128 stands for zero in the data rows.
Each pair is two rows. How far apart are they, by a hidden measure? 0 means very close, and 40 very far. Two or three weighted sums of its numbers give each row a place; it is the straight-line distance between the places.
[183  64 188 146  90 206 176 219 122 120  80 146  46  63 160 196 147 163
 137]
[145 113 128 173 126 108 178 103 154 117 108 139  98 130 131 148 105 101
 125] 13
[144 139  54  59 139 179  51 132 175 193 120 160 139 116 115 106  80 143
 150]
[106 111 128  90 140 119 117 106 103  99 141 136 154 141 149 162 112 130
  90] 24
[124 118 140 100 133 109 115  79 139 125  85 147 127 140 116 126 122 118
  93]
[122 136 144 158  89 138 104 176 148 135 108 108 153 171 150 125 156 108
 137] 16
[109 156 137 116 115 105 168 139  71 122 126  82 105 145 117  91  52 149
 134]
[144 152 105 188  72 125 167 136 102 142  93  72  87 134 150 129  73 181
 174] 4
[170  47 230 132 127 151 175  51  52  59 163 122  69 136 105 151 106 135
 126]
[110 194 131  80  82 214  95 116  17 181 145 161 153  64  71  82 112 157
 180] 25
[145 146 153 125 154 128 115  69 138 123 123 111 163 159  89 138 103  98
  97]
[112 116 170 132 137 145 117 164 151  72 103 110 174 135 159 118 143 185
 116] 15
[143 128 185 152  97  85 122  92 170 154 127 145 178 166  98  98 183  55
 113]
[128 137  79 170  95 134 138 170 145  84  88  87  94 102 178  98  79 119
 146] 24
[117  99 137 155 108 124 168 134 144  95 152 119  85  95 116 127 103 176
 118]
[ 18 117 117  93 148 164 115 155  47 201 179 153 160  71  85  30 153 193
 142] 18
[ 95 105 137 105 151 114 124 137 157 120 115 128 151 142 134 133 139 175
 108]
[115 144 136 136 118 173 212 140 127 132 151 121 141  95 101 119 110 164
 161] 11
[103 135 141  82 103 128 146 146 142 135 104 137 147 189 133 178 151 131
 118]
[219  54 188 160  75 176 149 218  73 114  84 181  56  62 165 189 102 163
 153] 24
[129 111 140 121 100 157 139 168 141  79 163 110 100 126 147 149 138 140
 167]
[113 108 119  89 152 135 126 167 151 133  84 125 137 143 135 133 148 144
 119] 22
[217 100 163 127 125 122 141 107 118 134 174 123 117 134  76 133 130  94
 100]
[139 132  81 134  82 177 100 149 100 108  97 119 122 131  90 106  86 135
 147] 4
[151 148 103 159 115 175 127 131 173  94 124  64  98 105 133 200 130  79
 159]
[123  98 133 150 142 131 127 160 126  89  97  93 103 106 166 142 127 113
 154] 5
[134 108 140 135 184 105 126  94 138 131 162 166 148 135 142 146 100 139
  91]
[102 120 123 134 165 133 111 118 124 136 127 133 130 133 148 145 121 158
  82] 5
[ 86  97  99 107 161 109  91 145 151 135  98 181 151 142 154 151 160 165
  96]
[193 138 231 174  73 153 153  38 121  91 207  89 140 132 141 153 152  80
 147] 28
[137 154 176 131  57  68 100 117 164 141 153 180 161 150 142 132 193  25
 113]
[ 74 196 126  68 140 214 148 120  49 191 148 144 143  76  44  94  98 160
 169] 19
[185 132 139 161 160 121 154  89 136 154 123 120 144 121 107 153 141  77
  77]
[173  82 195 180  63 159 168 227 122 129 138 125  41  33 196 255 112 113
 166] 17
[119 139 162 112 104 109 164 133 165 140 119 159 187 142 133 142 178 127
 135]
[120 106 114 116  89 150 195 140  97 126  72  71  95 109 115 115  95 123
 173] 7
[116  94 138 130 168 103 126  96 140 120 115 124 169 145 117 122 145 113
  75]
[106 100  98  90 170 139  64 115 141 134 108 115 150 128 113 117 141 149
 123] 11
[130 126 103 105 133 115 136 162 112 150 113 161 131 147 143  94 120 139
 125]
[156 177  98 107 103 154 155 143  73 116 105  98 104 116 106 140  77 130
 176] 8
[104 128 170 141  96  95 144 137 149 143 120 126 163 157 113 127 186 144
  92]
[124 155 100 106 139 147 102 131 154 131  86  64  79 113 156 142  84 111
 148] 29
[227   0 103 255 162 159   0  68  57 196 255 255 132  85 190 255  48   0
  74]
[107 111 110 186 135 132 165 129 130 114  94 104 109 121 138 153 146 155
 129] 35
[101  84 133 102  82 116 135 101 116 143  81 126 112 119  95  83 132 132
 106]
[128 153 189 124  71  58 126 130 170 138 138 175 188 186 140 113 197  99
 116] 11
[114 140 118 116 153 118 118 159 128 105 130 161 169 155 141 136 181 171
 111]
[156 111 115 148 108 126 147 127 130  88 132 110  96 108 119  88  92 141
 134] 15
[103 138 168 119 101 102 110 122 146 133 109 170 167 154 167 122 186 148
 119]
[115 127 122 177 122  97 133 141 139  85  89  61  87 100 124 156 130 119
 158] 23
[107 122 110 167  86 148 144 138 131  78  97  95  51 116 129 129  72 159
 162]
[138 120 152 154 179 118 127 121 167 101 121 144 142 132 101 136 129  83
  82] 17
[116 152 130 118 113 130 169 130 150 166 104 133 153 152 104 114 121 135
 117]
[137  95 126 124 119 133 102  85 142 151 130 127 144 151 109 167 136 116
  91] 13
[130 167 107 171 153  96 115 132 102 127 111 117 100 139 173 111  88 157
 137]
[119 155 129  79 115 119 134 142 141 142 104 167 136 109 103 114 125 148
 103] 22
[137 127 167 131 127 102 141 135 133 158 132 144 126 145 127  86 129 134
 131]
[105 149 148 102 137  81 139 154 142 125 109 159 172 153 119 145 164 133
 125] 6
[ 70 112 162 130 142 123 128  98 127 147 109 141 147 120  99  87 137 143
  98]
[114 141 137 117 121  68 147 125 158 172 118 144 148 132  56 124 145 128
 112] 14
[143 111  81 191 148 161 107 147 133  98 118 109 110 102 137 129  90 126
 133]
[129 170 123 102 187  96 154 103  94 133 138 102 111 110  97 180 150 139
 153] 2
[ 53 150 130  88 136 117  99 136 107 102  95 122 136 151 109 131 149 140
 123]
[153 130 100 126 126 181 136 141 154  81 107 125  96 134 138 107 126 171
 165] 23
[110  82 136 131 111 116 131 143 105  96  91 168 122  97 122  97 147 148
 118]
[182  91 149  82 162 153  79 119 122 125 137 116 158 120 111 122  70  80
 122] 34
[116 128 138 102 107  79 102 161 123 128 132 147 168 166 134  92 146 110
 134]
[112 150 174 144  97  93 115  90 180 169 138 145 162 137  97 107 193  68
 111] 18
[115 146  63 138  94 193 130 134  94 121 148  41  63 139 159 106  58 146
 154]
[ 95 132 128 136 115  92 134 169 126 132  94 140 142 176 133 144 156 121
  85] 10
[195 146 171 187  64 121 159 114 153 156 101 132 128 127  85 131 117  87
 118]
[ 98 156 166 106 115  91 109 174 138 169 111 116 144 164 147 112 199  83
  99] 25
[137 149 158 235 130  54 105  74 141 151 194 131  75  99 234 131 116 125
 116]
[ 97 118 119 119 212 121 109 133 127 137 146 133 135 151 129 125 152 153
  97] 4
[155 145  88 134 174 100  86 144 151 102 151 140 126 112 132 126 123 129
 138]
[140 166  71  97 163 143 144  89 142 141 139 138 123 134 133 180  96 135
 124] 21
[198 105 134 122 169 120 137 129 122  96 168 144 127 120 111 125 111 141
  90]
[113 152 128 148 117 150 112 150  85 104 109  74 107 110 151  99  74 176
 170] 14
[ 91 117 152 163 138 130 145 162 143 148  71 161 153 122 123 164 183 152
 144]
[133 155 105 137 122 121 119 144 121  81 114 107  80  91 153 112 103  96
 159] 8
[116 122 104 109 144 145 107 111  76 191 159 152 149 162  86  63  63 146
 120]
[129 140 147 124  89 160  92 134 147 112 133 111 118 113 132 146 146  73
 160] 24
[ 65 114 101 116 187 128 103 167 118 104 113 138 172 119 154 152 158 184
 123]
[158 131 135 143 113 128 168  79 116 133 125 198 114 129  68 119 112 116
  60] 12
[122 127 120 134 151 127  91 137 134  58  78 130  67 101 153 116 135 111
 161]
[135 162  53 134  76 149 131 113  87 115 112  99 100 109 116  64  64 119
 176] 10
[193  94  96 128 109 148 117 146 155 115 126  81 111  96 124 124  96 107
 153]
[191  52 131 216 102  55  22 191   7 182 206 255 168 111 207 183 154  10
  91] 30
[136 123 113 112 137 134 154  99 132 104 110 128  99 126 156 135 138 186
 168]
[168 131  82 104 112 139 136 153 182 117 118 126 118 111 141 151 104  99
 136] 20
[105 146 161 138 111 111  95 151 160 120 137 151 158 125 161 123 134  99
 112]
[108 114 108 134 125 134 137 138 119 120 120  88  85 127 160 129 116 114
 140] 6
[108 134  87 142 120 137 174 144 163 100 114  80  96 116 174 114  80 135
 164]
[ 73 120 160  95  84 110 131 128 128 137  86 116 143 130 157 112 172 117
 149] 16
[113 154 154 151 118  96 145 112 149 119  95 120 138 125 114  84 132 170
 124]
[ 98 137 151 108 131 101 153 152 118  90  73 129 135 120 144 100 167 140
 145] 8
[131 161 158 149  85  76 159 116 154 171 143 164 128 185 135 135 199  65
  88]
[140 109 133 138 151 127 120  80 140 110 161 143 148 135 100 130 119 102
  80] 20
[ 81 128 133 115 153  96 145 135  90 135 112 139 123 133 131 166  98 122
 149]
[ 43 151 124 101 161 204 153 137  72 185 157 119 174  88  66  69 151 194
 151] 14
[152 119 119 108 137 113 116  93 132 148 146 102 145 146 118 151 129 120
  98]
[126  99 129 106 122 140 135  87 134 131 112 150 135 148 169 120 143 148
 111] 15
[170 131 158 136 105 172 138  60 149 130 178 122 113 106  69 165 129  72
  87]
[125 147 160 115  97  78 121 132 153 153 168 131 168 198 141 145 185  74
 107] 25
[144 137  88 124 139 101 132 136 112 118  93 122  82 157 154 132 112 125
 147]
[162 107 110 156 165 118 133 163 122  97  75  71  91 110 147 120 131 101
 173] 8
[ 71 140 111 105 132 203 124 130  82 227 141 208 166  46  53  61 127 179
 164]
[139  98 115 131 138 132 150 124 131  82 143 105 118 129 111 179 138 159
 145] 12
[145 139 126 116 171 101 110 110 149 142 131 157 156 158  85 176 184  89
 162]
[ 99 114 124 133 147 126 154 130 133 129 122 156 129 123 153 129 156 147
 132] 17
[129 166 139 185 132  73 120  84 133 178 202 130 115  54 210 168 157 108
  74]
[ 89 103 106 131 150 127 103 123 114 115 132 134 155 175 133 171 128 122
  79] 11
[114 131 161 112 122 130 175 135 132 137 122 142 140 128 155 152 142 134
 116]
[103  99  74  86 139 167  58 128 156 106 134 158 113 150 155 150 125 120
 145] 20
[ 93 132 109 135 136 137 120 151 109 123 104 157 178 139 155 117 143 156
 107]
[ 96 134 139 108 117 111 200 128 120  83 156 149 116 155  98 103  60 138
 117] 20
[130 174 101 117 144 120 131  92 123 123  87  71 125 104 161 128 137 127
 121]
[129 134  95 119 166 104 148 127 106 114 118  82 102 133 169 137 136 156
 173] 9
[115 124 128 110 110 135 134 151 145 151  90  78  85 124 109 159 117 104
 142]
[118 102 127 104 145 129 110 127 111 113 141 164 151 158  84 138 138 140
  79] 27
[171 106 136  87 118 108 123  83 116 105 134 149 109 168 116 122 142 115
  81]
[141  91 135 124 185 105 106 101 164 120 133 116 137 139  82 141 113 138
  71] 19
[127 145 116 154 150 128 145 130 116 118 134  77 100 100 101 107 112 145
 127]
[224  99 170 226  43 114 119 138 114 192 236  65 200 128 121 190 154   8
 117] 18
[ 99 125 146 108 147 193 145 143  74 175 123 180 172  50 116 107 115 161
 155]
[ 50 125  84 126 224 189 139 189 103 192 185 131 152  73 136 110 186 188
 121] 19
[131 107 141 118 136 109 188 118 143 108 114 101  93 108 127 161 112 144
 124]
[ 91 114 156 121 173 148 152 135 132  90  83 137  92 135 109 126 172 148
 141] 6
[122 133 118 140 152 131 155 132 104 141 120 104 140 129 142 149 117 137
 103]
[110 119 120 138 140 117 154 128 140 115 105 103 108 140 115 157 118 133
 123] 26
[153 123 140 147 129 128 142 119 121 109 117  83  86  95 137 120 123 129
 171]
[ 92 125 129 101 126 149 127 123 126  92  89 132 132  99 131 116 126 168
  84] 13
[194 104 214 135 117 143 222  84  43 132 185  90 129 128 153 161 156 118
 169]
[128  79 127 114 169 125 121 117 126 134 137 134 150 171 154 164 142 124
  91] 24
[106  86 112 146 193 105 119 115 108 120 109 124 115 116 160 109 127 147
 136]
[154 130 169 160 116 151 126  82 142 146 173 133 103 129 102 121 125 102
  94] 8
[138 137 121 108 125  95 119 152 128  84  93  86  94 130 159  85 121 110
 198]
[ 86 201  75  70 126 175 107 141  92 206 132 169 150 128  80  77 123 163
 164] 15
[145 150 154 145 112 153  90 100 115 150 139 124 151 152 109 137 120 113
  90]
[105 150 130 139 152 117 154 103 140 114 127  78 107 137 153 112 134 131
 134] 5
[ 85 120  88 112 178 133 128 144 141 116 118 144  91 140 134 121 144 136
 124]
[163 160 132  96 137 101 103 123 157 134 166 138 136 142 122 171 134 128
  89] 8
[128 116 128 139 200 129  88 112 155  81 126 136 108 181 146 133 151 141
 118]
[124 128  87  95 152 141 174 106 138 105 134 126 121 122 114 116 128 140
 154] 8
[130 161  77  78 187 153 102 100 153 164 143 187 154 146  92 136 157 188
 140]
[126 140 109 100 158 142 123 139 153 167 119 123 131 118 121  97 142 134
 132] 14
[167 115 159 178  79 166 153  89 145 126 157 134 123 139  99 124 132  89
  88]
[100 135 114 140 138 133 142 141 142 135 121 155 161 178 157 163 143 141
  94] 26
[152 148 120 147 129 132 169 107 152  89 127 123 109 150 143 123 100 153
 136]
[125  94 138 122 134 110 142 153 141 114 111 150 152 153 147 115 134 149
  97] 9
[127 142 100  97 144 160 113 145 160 166 144 157 174  94  90 140 151 154
 116]
[148 151  74 120 114 157  92 154 134 118  90  82 102 157 145  92  58 106
 147] 25
[232 139 222 178 102 131  65  54 155 159 208  59 199  71 117 132  93  38
 196]
[130 176 122 123 118 103 151 119 160  96 100  87  75  84 162 146  86  88
 159] 13
[166 126  93 108  94 139 127 143 171 124 127  90  94 123 144 143 110 117
 146]
[ 97 165 169 129  86  76 152 150 127 177 138 141 172 167 159 139 178 115
 129] 9
[119 153 153 151  81  88 125 154 178 166 127 147 167 145 105 141 187  71
 126]
[113 141 140 116 128 118 152 144 121 145  81 121 127 128 100 117 127 144
 119] 22
[154 157 159 130 134 135  85 148 153 151 152 146 172 147 107 141 173 113
 153]
[103 175 156 121  59 101 136 140 132 132 123 138 167 149  97 106 196  99
 130] 16
[150 180 124 171 118  87 134 116 135 119 141 115 131 141 150 133 105 114
 161]
[126 124 138 136 124  81 155 182 123  64 134 130 110 174 178 124 178 104
 130] 5
[154 154 117 131 146 141 112 164 160 133 126 130 109 130 142 135 122 147
 141]
[114 104 132  89 141  90  83 159 145 135 106 124 191 175 128 135 138 167
  70] 8
[177 135 142 126 117 120 185 113 149 125 157  99 124 160 113 112  92 134
 158]
[130 104  91 144  97 136 133 104 163  80 134 109 106  85 146 146 133 118
 112] 22
[142 129 125 109 194 112  95 114 131 117 160 140 104 132 123 110 162 133
 127]
[ 97 122 106  86 127 214 149 139  63 209 149 152 159  92  63  70 180 166
  86] 10
[113 147 165 108 111  68 113 148 111 129 113 162 145 124 152 170 164  63
 137]
[139 184 133 143  74  95 131 152 122 130 123 108 155 156 111  97 154 126
 123] 9
[107 127 146  81 135 147 165 129 100 170 129 103 140  53 113  57 100 131
 138]
[176 140 114  93  94 132 130 100 183 133 151  70 122  97 152 140 112  59
 137] 5
[142 147 144  95  75 115 119  71 140 151 112 125 126 126 102  91 143 120
  93]
[ 73 110 113 137 125 116 102 135 123 104 124 151 161 158 148 103 184 147
 117] 2
[106 133 115 121 104 126  72 172 158 125 109 136 137 174 122 112 135 143
 103]
[ 87 115 124 120 161 144 101 119 120 143 145 178 169  95  86 139 125 172
 135] 18
[102  90 126  93 164 145  92 172 126  98  94 188 192 121 160 180 181 162
 121]
[150 192 157 248 160  62  70  72 171 160 191 126 102  89 255 103 124 119
  50] 28
[134 144 163 123 103 123 157  93 135 127 124 119  96 134 119 117 120 136
 106]
[149  92 139 166 120  91 141 134 120  82 139 104  86  72 131 115  79 144
 177] 21
[153 138 128 167 133 169 136 115 151 115 110 104 105 147 130 150  74 143
 126]
[115 132  75 111 203 148  95 147 123 157 169 172 174  85 132 132 135 151
 136] 2
[151 117 101 137 183 138  93 116 139 117 129 122 122 140 164 146 123 145
 129]
[161 108 101  91 140 129 137 125 156 121 136 110 100  96  95 154 118  96
 141] 27
[140  89 112 128 146 141  91 122 115 113 156 178 165 148  95 121 147 117
  47]
[136 131 115 139 110 106 115  91 117 144 116 112 112 129 175 150 138 161
 136] 8
[104 135  95 116  99 120 152 120  47 144 131 100 121 119 170  76 100 153
 163]
[146 152 141 111 133 109  55 121 156 151 163 183 170 127 125 170 160  92
 118] 20
[186 146 109 184 140 128 147 129 113  96 111  92  79 118 190 127  84  93
 171]
[103  99 125 132 158 155 121 128 117  82 134 166 154 185 122 148 144 130
  40] 18
[167 126 158 139 148 131 116  39 106 125 143 102 143 126 101 148 119  83
  55]
[185  81 188 183  73 177 166 240  74 143  88 147  70  38 144 211 141 172
 131] 2
[150 145 128 129 135 101 162 125 139  95  94  80  93 144 134 139 104 138
 164]
[144 172 116 121 135 144 118 124 172 177 153  85 101 104 129 115 115 136
 175] 16
[129 157  95 143 100 176 128 113 165 107 114 127  92 137 142 145 136 119
 179]
[120 161 122 121  96  78 131 137  91 117 115 124 141 157 123 145 160 135
 124] 3
[175 161 120 132  70 144 179 136 129 133 126  99  80  68 146 117  96 101
 173]
[155 142 128 131 103 134 125 140 115 106  90 149  82 134 149 156  97 125
 169] 1
[169 167  60 108 108 186 167 111 116 148 102  89  81 135  96 108  52 123
 195]
[142 127 115 131 113 111 164 162  79 128  99 135 118 125 119 123  98 107
 141] 5
[127 123 168  82 140 106 121 120 103 133  95 123 108 161  87  98 141 153
 119]
[182 120 150 124 129  86 134  86 134 102 153 146 143 132  83 150 126  92
 129] 14
[ 94  97 134  93 131 133 108 151 110 113 103 157 172 128 130 105 131 177
 170]
[ 89 116 137  97  93  98 150 159 129 114  97 169 171  95 158 112 141 155
 113] 8
[126 114 130 169 157 119 183 129 115  97 144 105 101 154 106 122  95 116
 191]
[130 136 148 117 143 120  93  69 114 136 126 128 148 158 108 156 130 119
 106] 11
[ 95 107 128 135 140 114 116 167 131  90 112 186 183 128 130 111 159 164
 134]
[103 121  89 100 149 165  50 124 133 174 176 158 146 124 120 128  95 153
 136] 28
[ 56 143 167  82 172 176 104 119  59 171 118 147 197  47  72  31 203 128
  98]
[ 78 162 120 118 127 120 131 148 163 114  87 135 154 121 173 116 191 129
 130] 9
[166 168 152 142  85 112 151  81 181 146 142 116 130 171  69 105 160  67
 121]
[113  99 107  80 165 124 124 146 141 120  76 159 133 164 117 123 136 142
  99] 21
[138 111 127 132 176 129 121 151 139 132 148 123 159 134 117 103 144 121
  88]
[143 121 103 102 184 116 119 139 154 155 142 159 159 102 122 149 152 164
 112] 5
[ 86 113 102 122 144 131 123 160 121 112 104 134 159 150 152 136 166 166
  95]
[135 133 169 250 136  90  71  78 159 143 189 117 110  98 248 165 143 113
 116] 6
[123 134  76  85 125 157 116  99 152 123  99 118 120 134 135 187 108 147
 174]
[173 135 165 153 103 107 179  95 129 129 153 110 107 135  83 119 123 109
  78] 8
[147 121 143 136 104 140 168 112 150 122 126 104  86 116 148 103  88 110
 131]
[112 149 177  27 193 214  76 100 103 194 108 148 172  49  61  53 119 133
 169] 2
[139 168 107 141 119  82 119 132 118 109  63  60 103 112 204 100 127  95
 195]
[175 131 133 136 122 103  96  84 122 118 137 172 141 155 137 122 125  98
  92] 16
[165 119  87  98 150 151 121 155 152  97 138 135  90  97  98 111 112 131
 151]
[136  67 129 142 140  83 142 154 168 137 117 131 129 142 117 102 153 201
  94] 8
[138  96 128 121 162 119 120 124 135 115 124 119 166 137 126 134 139 136
 106]
[133 123 135 150 123 123 104 109 153 138 106 111 123  99 149 133  79 129
 156] 12
[ 88 130 113 174 151 129 107 134 113 159 150 150 128 157 144 140  99 172
 136]
[157 116 115 173 121 114 135 138 124  92 136 103  68 152 166 154 118 127
 127] 12
[ 82 151 156 138 106  91 119 162 119 129 125 114 171 131 113 152 166 109
  95]
[101 124 146 148 162 116 147 101 143  87 122 132 131 158 133 153 115 161
 176] 15
[142 138 156 118 120  97 166 142 131 116 104 142 123 140 106  73 176 126
  84]
[143  82 118 111 162 119 104  59 145 125 142 143 138 152 112 155 136 139
  79] 6
[159 127 117  94 120 140 119 142 194 163 104  97 138 145 125 143 138  94
 139]
[ 95  94 172 142 108 114 125 149 157 134 113  88 156 120 142 137 151  95
 113] 17
[100 122  96 128  99 153 176 141 133  97 112  91  57 152 140 109  82 148
 172]
[143 127 138 142 113 129 139 138 137 127 130 110 112 119 118 107 112 110
 112] 5
[ 67 120 112 131 148  95  77 144 135 134 118 154 174 182 128 149 139 147
  85]
[123 127  93 139 101 143 149 181  99  90 127  82  79  96 165 141  74 153
 207] 11
[140 112 119 168 132 125 157 118 132 107  99 124  74 100 140 151 123 150
 160]
[ 74  63 120 147 168 104 107 155 147 112 159 177 147 170 136 153 130 121
  92] 19
[ 86 146 142  85 109 108 125 111 109 118  80 177 173 135  91 106 157 164
 130]
[179 111  82 133 144 159 132 163 153  89  95  84  96  87 119 141 111 113
 121] 22
[118 102 156  97 179 132 123 121 150 124 175 150 137 159  97 123 134 110
 103]
[156 142 118 127 112 166  78 144 212 157  92 133 128 156  75 100 108  93
 134] 14
[ 83 158 114 207 199  62 110  92 152 185 251 145  74  86 255 137 130 143
  74]
[112  99 138 114 176 149  99 133 163 148  90 149 161 194 156 134 161 146
  97] 8
[171 142 144 138  93 105 132 114 159 198 129  93 148 137 118 104 168  45
  94]
[111 110 131 138 162 135 147 146 125  91 113 123 126 119 129 133 125 147
 150] 26
[104 141 113 135 139 113 138 157 154 115 126 151 128 111 169 102 183 179
 107]
[136 144 116  94  94 122 118 136 139  98  74 107 111 137 161 133 114 133
 138] 9
[ 93 127 152 129 105  93 134 151 123 154 108 134 161 161 110  90 178 113
 130]
[146 181 111 116 129 102 155  94 131 124  78  92  73 123 132 113  59 107
 135] 27
[164  92 148 113 151 128  95  86 121  81 150 110 138 115 122 119 146 124
 108]
[172  84 184 168  56 158 172 229 122 129 168 153  15  39 199 255 119 166
 156] 19
[137 114 164 136 131 173 116  97 125 146 139 145 127 153  77 132 109  83
  81]
[107 159 157 116 131 103 127 145 116 128  89 121 151 141 128 130 172 139
 141] 5
[ 98 140 140 136 112  87 119 166 111 130  98 139 154 120 145 118 139 110
 124]
[110  94 122  74 146 110 128 169 133 128 114 148 139 143 125 130 171 149
  86] 4
[171 132 160 132 108  93 167 101 131 145 122 126 120 133  87 128 138 104
 132]
[106 159  97 101 102 146 111  86 112 138 107 122  93 167 122  70  68 174
 154] 9
[137 103 141 124 134 103 105  88 148 111 145 159 131 152 117 126 109 120
 104]
[101 122  92 139 158 115 142 157 125 110 111 169 121 128 118 135 164 168
 127] 5
[147 119 160  88 109 146 113 115 110 130 152 117 122 123 118 123 108 139
  97]
[144 122 149 167  25 123 116  65 142 131 173 129 115 163 100 143  78  89
  82] 23
[ 97 136  95  96 164 140 145 155 135 118 108 151 171 147 152 120 137 138
 134]
[166 154  90 142 137 129 162 117 170  98 121  93  96 123 143 123 107 162
 132] 13
[110 110  95 149 134 107 160 152 128 129 143 121  60 142 132 152 105 136
 137]
[148 126  53 137 135 155 121 154 124 122 143  84  97 116 144 153 105 142
 165] 14
[106  83 156 101 136 134 157 105 126  83 108 118 161 123 142 104 107 137
 120]
[111 131 127  83 133 121 129 169 116 133  87 131 156 181 110 130 148 141
 149] 24
[144  90  94 136  77 124 178 197 107  64  82  39  82 133 153  74  65 122
 161]
[129 105 155  84 151 144 123 173 114 133 129 147 186 159 129 118 151 174
 147] 9
[157  78 212 180 127 118 165 102  74  59 174  73 141  47 131 183 125 114
 130]
[185 125 166 139 114 140 149 134 165 105 100  95  92 107 140  97  95 114
 174] 28
[115 144  57 109 140 194  94 131 142 119 147 113 108 144 111 139  98 134
 151]
[119 126 140  68 136 157 129 110 159 105 126 112 153  74 169 122 141  92
 148] 16
[105 170 133 100 133 127 100 120 160 131 153 144 102 147 104 154 127  94
 172]
[ 67 139 107 117 140 144 165 135  73 199 150 166 165  73  82  54 116 183
 156] 19
[155  60 205 144  62 201 148 230 102 142  84 144  62  41 156 190 137 175
 154]
[129 129 158 109 118 104 130  65 169 148 146 130 133 113 104  83  88 118
 121] 13
[172 129 144 160 136 133 169 129 132  84 130 104  96 126 134 102  88 131
 120]
[112 152 132 100 152 136 164 157 129 103 103 115 172 133 125 131 153 146
  99] 5
[108 155 124 142 150  72 142 151 122 116 108 126  97 139 149 136 115 120
 154]
[103 171 101  94 164 156  97 148 118 174 106 142 133 124  98 116 157 182
 103] 9
[196  57 199 173  99 153 160  57 107  80 198 133 136  98 154 183 157  82
 140]
[129 106 148 112 159 113 109 112 132  98 107 122 173 129 114 109 148 100
 121] 24
[174 139  65 120  71 171 111 174 111 139 110 146  88 154 111 110  64 144
 173]
[138 158 106  94 140  98  83 114 156 102 118 107  88 121 145 144  88 123
 206] 18
[147 129  81 111 111 185  72 110 111 153 126 164 121 161  96 105 108 148
 102]
[158 151 135 156  96 125 153 119 126 132 135 129 101  96 143 101  98 112
 193] 8
[ 97 147 159 135 122  72 134 137  94 109  70 143 125 141 166 123 152  89
 157]
[126 117 145 171 137 121 186 140 117 114 155 117  82 108 132 151 141 113
 125] 8
[159 143 120 151  75 121 174 128 163  88 131  97  76 103 131 100 140 153
 171]
[131 116 127 141 142 104  88 128 151 114 128 140 126 127 110 128 124  90
  63] 24
